Each named turn below is shown by a few rows before and after it. Which turns, in which order, take the first row of each later pair to the second? The first pair is answered.
til:
21	-7	5	-4	-4	7	-5	3	2	-5	4	-1	-1	1 -> 14	-4	8	-3	-1	6	-1	3	-8	-2	-6	-7	-11	-2
0	8	7	8	-17	11	5	7	7	-3	-3	-4	-3	3 -> 4	4	8	6	-16	12	4	6	7	-3	3	-2	1	6
7	-8	7	-5	4	-8	-3	2	-18	0	-5	-1	-8	-4 -> -5	1	-3	-1	-2	-9	4	0	-11	-4	-18	6	-6	-12
fopif:
8	2	-2	-9	-1	-3	-2	6	-5	-3	3	4	14	0 -> 2	1	-2	-6	0	-6	-2	0	-11	4	1	1	9	-8
-1	5	2	-1	-12	-15	-3	1	-12	0	-11	7	2	4 -> -11	9	3	6	-4	-7	-3	-4	-10	9	1	-3	-9	-8
1	-4	-1	-5	-5	-8	4	-4	-5	10	3	4	-3	-15 -> 3	-2	-1	-4	0	3	3	0	3	10	14	2	-6	-11
dazir:
-3	3	-10	-1	5	6	15	3	9	-16	-9	15	12	2 -> -1	8	-7	2	7	13	15	2	16	-15	4	9	9	7
-15	10	-10	9	-7	2	-7	-2	0	12	4	-2	8	-17 -> -13	11	-9	11	-8	2	-8	-3	1	13	7	-2	8	-17
-9	0	-3	6	2	-2	-2	-11	4	-3	1	10	14	-9 -> -10	-1	-6	7	7	5	0	-11	8	-2	3	6	9	-10
4	-6	3	-4	-1	4	-2	4	-4	0	-11	-11	-7	7 -> 5	-5	6	-4	-1	6	-2	6	1	0	-7	-12	-9	10

(2 to 3 turns a pair)
-3	11	-9	-1	-6	-6	5	-5	-11	-2	-24	-3	-2	-10 -> -9	14	-14	5	-7	-3	1	-15	-1	3	-5	3	9	-17 -> til fopif
-2	1	2	7	2	6	-4	2	7	4	15	-6	-6	-1 -> 10	-3	7	-3	-3	0	-4	12	-1	-2	2	-7	-9	10 -> fopif til
8	-9	4	-5	8	-2	-5	0	-5	-1	-8	-1	-3	-2 -> 8	-1	1	-3	5	8	0	5	7	-6	-9	-2	-3	5 -> til dazir fopif
-3	-2	2	-2	6	8	0	1	-4	-1	4	-8	-7	-3 -> -7	1	-5	1	4	9	3	-2	7	-3	4	3	2	-5 -> til til
-7	2	-5	1	-7	-15	-13	-19	-5	10	9	9	20	-20 -> -6	-8	1	-5	10	-8	-8	-14	-23	11	1	-11	-4	-27 -> til til dazir
-11	-3	2	3	10	4	6	-7	8	7	15	-2	9	-16 -> 10	-12	14	-7	14	6	4	6	3	2	17	-10	2	3 -> fopif til
-2	1	11	1	10	14	-7	-6	-6	3	2	-21	-18	-6 -> 8	-1	4	-10	-4	2	0	6	-5	-10	-30	-2	-3	8 -> fopif fopif til
15	-4	2	1	-9	-11	-2	-2	3	-3	6	12	12	12 -> 10	-4	12	-1	0	-18	-4	-2	-18	6	2	-6	-6	2 -> til fopif
1	-11	1	-3	13	14	3	-8	0	-13	-6	-4	-6	11 -> -6	-13	1	-2	13	5	3	-11	-10	-7	-14	-4	-7	3 -> fopif fopif
-16	2	-5	10	9	9	-2	-16	13	8	26	-2	6	-19 -> 3	-7	-8	-8	-9	-13	-1	-3	5	-10	-10	21	31	3 -> fopif fopif
-9	16	2	12	-5	8	7	6	-1	4	-5	-18	-17	-2 -> 3	11	-2	13	-11	12	0	-1	17	0	19	-1	10	8 -> til til
17	24	8	9	-14	2	-3	16	24	-2	-5	1	-3	20 -> 15	20	7	5	-23	-19	-7	9	12	-2	-15	13	14	12 -> fopif til
7	-3	13	-14	-3	-16	7	13	-17	-1	-16	5	1	5 -> -2	5	15	-1	11	10	7	5	0	8	19	-12	-15	-2 -> fopif fopif
-13	1	-13	3	2	3	7	-3	4	-4	-14	2	-1	-4 -> -8	0	-15	0	2	10	8	0	13	-6	-7	1	-4	3 -> fopif fopif
12	-19	11	-14	1	-15	-6	0	-12	1	-5	-12	0	2 -> -10	-6	3	3	8	4	1	-8	-1	11	1	-23	-19	-12 -> til fopif
-8	-15	-7	-3	14	12	4	-5	-6	1	-14	-10	-16	-11 -> -5	-15	-17	-1	8	15	-2	-11	15	-4	3	8	11	-5 -> til til
5	3	0	-10	-10	-9	-6	4	-4	-8	-15	0	-1	5 -> 2	11	11	-2	-10	-9	-15	-1	-1	3	11	-4	-3	3 -> fopif fopif dazir
13	-16	-3	-12	-1	-4	-1	0	-1	-10	-12	10	17	5 -> -5	-11	-6	-3	1	-10	-1	-14	-10	2	-11	8	13	-18 -> fopif til
12	-23	0	-6	17	15	-4	-1	1	0	8	-8	-4	5 -> 15	-24	3	-11	6	-7	-9	0	-11	0	-6	4	9	6 -> dazir dazir
4	7	17	-1	-7	-9	-10	3	-7	5	14	-14	-7	6 -> -4	13	15	1	-10	-9	-5	7	-9	2	-4	-16	-14	6 -> fopif til
-12	8	15	-3	4	-7	0	-2	-21	15	-5	-16	-23	-11 -> 8	10	15	-3	6	14	1	9	5	6	20	-16	-18	18 -> dazir fopif
1	0	1	7	-13	-3	-5	3	7	-7	3	16	16	2 -> -1	-6	13	2	-7	-15	-7	5	-20	-1	-8	3	1	-7 -> til fopif til
-3	2	-12	-6	5	11	7	-6	0	6	-8	-4	-8	-5 -> 11	3	0	-6	2	12	-1	-2	0	8	14	-4	-4	5 -> til dazir til
-1	-6	-5	-2	-10	-4	-5	-4	10	-5	0	6	23	-6 -> -12	-4	-10	5	0	6	1	-11	9	1	2	-3	12	-17 -> fopif dazir
-10	-2	3	-4	-1	-4	-5	-5	4	14	-3	-2	-4	-16 -> 1	-7	2	-12	-10	-7	-4	3	4	6	-14	9	3	-4 -> fopif fopif fopif
14	-12	6	-9	10	6	0	1	-8	-5	5	-12	-8	6 -> 1	-2	0	-2	11	13	7	2	-2	-4	-8	-14	-19	1 -> til fopif
11	-3	0	-1	2	5	8	6	7	-5	-4	-4	-2	12 -> -8	2	-8	6	-1	-3	9	-8	3	1	-8	2	1	-11 -> fopif fopif til
9	-3	11	12	-2	-2	-12	-1	0	4	9	-2	-10	11 -> 0	3	0	12	-11	-8	-3	0	0	1	-16	4	-9	6 -> fopif til til
-7	-6	8	2	11	1	-1	-1	-19	12	2	-20	-18	-11 -> 10	-7	3	-5	-2	4	6	15	-10	-6	-22	-8	-11	15 -> fopif fopif til
-14	5	2	8	6	-5	4	-5	-6	7	-2	-3	-6	-15 -> 6	7	4	6	3	10	2	6	13	0	15	0	0	10 -> dazir fopif
1	16	0	7	9	8	5	3	-1	-8	17	12	-6	9 -> -3	19	2	6	12	8	8	4	-7	-7	11	5	-16	5 -> til til
-8	5	-13	5	-4	5	9	1	14	-9	-17	7	5	-3 -> 9	2	-2	2	4	15	0	3	20	-7	14	-1	3	13 -> dazir til
-2	-7	-2	-1	-8	-11	-6	-8	-1	0	1	15	17	-5 -> 1	-8	7	-2	1	-9	-11	-9	-12	6	13	1	5	-9 -> til fopif
-3	9	5	-7	-3	-6	-2	6	-11	8	9	-5	-14	1 -> 0	11	3	-8	-9	-7	3	12	-7	2	-2	-2	-11	9 -> fopif fopif til
0	7	9	-4	-18	-21	-13	-8	-1	9	12	0	13	0 -> -6	10	12	-4	-16	-23	-9	-5	-11	12	-2	-11	-4	-5 -> til til
-6	16	12	6	-5	-5	-10	-1	1	9	18	4	11	-8 -> -7	16	15	6	-2	-6	-7	2	-8	10	10	-5	-2	-11 -> til til
10	3	10	-7	-6	-5	1	16	-5	-5	-11	-6	-12	18 -> 3	13	3	2	-9	5	4	17	8	-4	-10	-6	-16	18 -> til dazir dazir
-9	10	9	1	-8	-6	0	6	1	8	5	-7	-15	3 -> -8	10	3	3	-14	-4	-1	3	12	7	11	5	-1	5 -> til til
-1	12	-6	-1	-14	-10	8	1	-3	-8	-14	10	1	-2 -> 5	8	-9	2	-9	2	5	-2	13	-12	5	11	9	2 -> dazir til dazir
3	-9	-9	-5	-9	-7	2	6	3	-7	-16	15	15	4 -> -1	-12	4	-4	6	-10	-2	0	-20	7	-6	-5	-8	-11 -> til til fopif
6	-13	5	-1	6	6	2	3	0	4	0	-5	-11	8 -> -1	-8	-6	2	-4	1	7	0	7	1	-16	8	-2	5 -> fopif til til
1	-21	6	-2	2	8	-1	-4	2	-5	29	-4	11	-10 -> -20	-11	4	4	2	2	10	-2	-11	-3	-3	-17	-13	-24 -> til til
-10	22	6	12	-15	0	3	18	-1	1	-19	0	-13	10 -> -23	24	4	20	-15	-2	-2	2	4	8	-6	7	-4	-5 -> til fopif fopif
3	-2	-7	0	-4	-3	8	0	3	-12	-18	8	11	2 -> 9	-7	5	-5	3	-4	5	3	-13	-7	-16	-4	-4	4 -> til til til
